In the data rows, zero lies at 7.5, halfway between 7 and 8.
Some points, one per row:
[ 8  9  9  9  9 11 10 11 11 11 11 11 11 11 11 11]
[ 8  8  8  8  8  8  9  9  9  9 10 10 10 11 11 11]
[8 8 8 8 8 8 8 8 8 9 9 8 9 9 8 9]
[ 7  8  8  8  9  9  9  9 10 10 10 10 10 10 11 11]
[ 8  9  9  9 10 10 11 10 11 11 12 11 12 12 13 13]
[ 8  8 10 10 11 11 11 12 13 13 14 14 14 14 15 15]
[7 7 7 7 7 7 8 7 7 8 8 8 8 8 8 8]
[8 8 8 9 8 8 8 8 8 8 8 8 8 8 8 8]
[8 8 8 8 8 8 8 8 8 8 8 8 8 8 8 8]
[ 8  8  9  9 10 10 11 11 11 11 11 12 11 11 11 11]
[8 8 8 8 8 8 8 9 9 8 9 9 9 9 8 9]
[8 8 8 9 9 8 9 9 9 9 9 8 9 9 9 9]
[ 8  9  9 10 10 11 11 11 12 12 13 13 13 14 14 14]
[8 8 8 9 8 8 9 9 9 9 9 9 9 9 9 9]
[8 8 8 8 8 9 9 9 9 8 9 9 9 9 9 8]
[8 8 9 8 9 8 9 9 9 9 8 9 9 9 9 9]
[ 8  8  9  9  9  9  9  9  9  9  9  9 10  9  9  9]
[ 8  8  8  9  8  9  9  9 10 10 11 11 11 12 12 12]
[8 9 9 9 9 9 9 9 9 9 9 9 9 9 9 9]
[ 8  8  9  9  9  9  9  9  9  9  9  9  9  9  9 10]
[8 8 8 9 9 9 8 9 9 9 9 9 8 9 9 8]
[7 7 7 7 8 8 8 7 8 8 7 7 7 7 7 6]
[7 7 7 7 7 7 7 7 7 7 6 6 6 6 6 6]
[ 8  8  8  9  9  9  9  9 10 10 10 10 10 10 10 10]
[ 8  8  8  9  8  9  9  9  9 10 10  9 10 10  9 10]
[ 8  8  8  8  8  8  8  9  9  9  9  9  9 10 10 10]
[ 8  9 10 11 11 12 12 13 13 13 13 13 13 13 13 12]
[7 8 7 8 8 7 8 8 7 7 7 7 7 7 7 7]
[ 8  8  9 10 10 10 11 11 11 11 11 11 12 12 12 12]
Then 24 other points, each followed by its number:
[ 8  9 10 11 11 12 13 14 15 15 15 15 15 15 15 15] 0
[ 8  8  8  9  9  9  9  9 10  9 10 10 10  9  9  9] 1
[8 8 8 9 9 9 9 9 9 9 9 9 9 9 9 9] 2
[8 8 9 9 8 9 8 8 8 8 8 8 8 9 8 8] 3
[ 8  8  8  9  9  9  9 10 10 10 10 10 10 10 10 10] 4
[8 8 8 8 8 8 8 9 8 9 8 9 9 9 9 8] 5
[ 8  8  8  8  8  8  8  8  9  9  9  9  9 10  9  9] 6
[ 8  8  9  9 10 10 10 11 11 11 11 12 11 12 12 12] 7
[8 8 8 9 9 9 9 9 9 9 9 9 9 9 9 9] 8
[ 8  8  8  8  9  9  9 10 10 10 10 10 10 11 11 11] 9
[ 8  8  8  9 10  9  9  9  9  9  9  9  9  9  9 10] 10
[ 8  9  9 10 10 11 10 10 11 10 10 11 11 11 11 11] 11
[7 7 8 8 8 8 8 8 8 8 8 8 8 8 8 9] 12
[ 8  8  9  9  9  9 10 10 11 11 11 11 11 11 11 11] 13
[8 8 8 8 8 8 8 8 9 8 9 8 9 8 8 8] 14
[ 8  8  8  8  9  9  9 10 10 10  9  9 10 10 10  9] 15
[ 8  8  9  9  9  9 10  9  9 10 10 10 10 10 10  9] 16
[ 8  8  9  9  9  9  9 10 10 10 10 10 10  9 10 10] 17
[ 8  8  9  9 10 10 10 11 11 12 11 12 12 12 12 12] 18
[ 8  8  8  8  9  9  9  9  9 10 10 10 10 10 10 10] 19
[8 8 8 8 8 7 7 7 7 7 7 7 7 7 7 7] 20
[ 8  8  8  9  9  9  9 10  9 10 10 10 10 10 10 10] 21
[ 8  9 10 10 11 11 12 12 13 13 13 13 13 13 13 13] 22
[ 8  8  9 10 10 10 11 10 11 11 11 11 10 11 10 10] 23
Which three of these numbered points are nearest to each point below, ignoring the 3 directions in which the first points spread most? Their numbers follow each, nearest first.
[ 8  9 10 11 11 13 13 14 15 15 15 15 15 15 15 15] > 0 4 13
[8 8 8 8 8 8 8 8 8 9 9 9 9 9 9 9] > 19 20 21
[ 8  8  9  9  9 10 10 10 11 10 11 10 11 10 10 10] > 14 1 13
[ 8  9 10 10 10 11 11 12 13 13 13 13 13 13 13 13] > 13 0 22
[ 8  8  9  9  9  9 10 11 11 11 11 11 12 12 12 12] > 15 13 4
[ 8  8  8  8  9  9 10 10 10 10 10 11 11 11 11 12] > 7 9 18
[8 8 8 8 8 8 8 8 8 8 9 9 9 8 8 9] > 1 19 17
[ 8  9  9 11 11 12 13 13 14 15 15 15 15 15 15 15] > 0 4 21
[ 8  8  9  9  9  9 10 10 10 11 11 11 11 11 12 11] > 16 13 17
[ 8  9  9 10 10 11 12 12 12 13 14 13 13 13 14 13] > 21 19 16
[ 8  8  8  9  9 10 10 11 11 11 11 12 12 12 13 12] > 5 4 21
[8 8 8 8 8 8 9 9 9 9 9 9 8 8 9 9] > 17 13 22
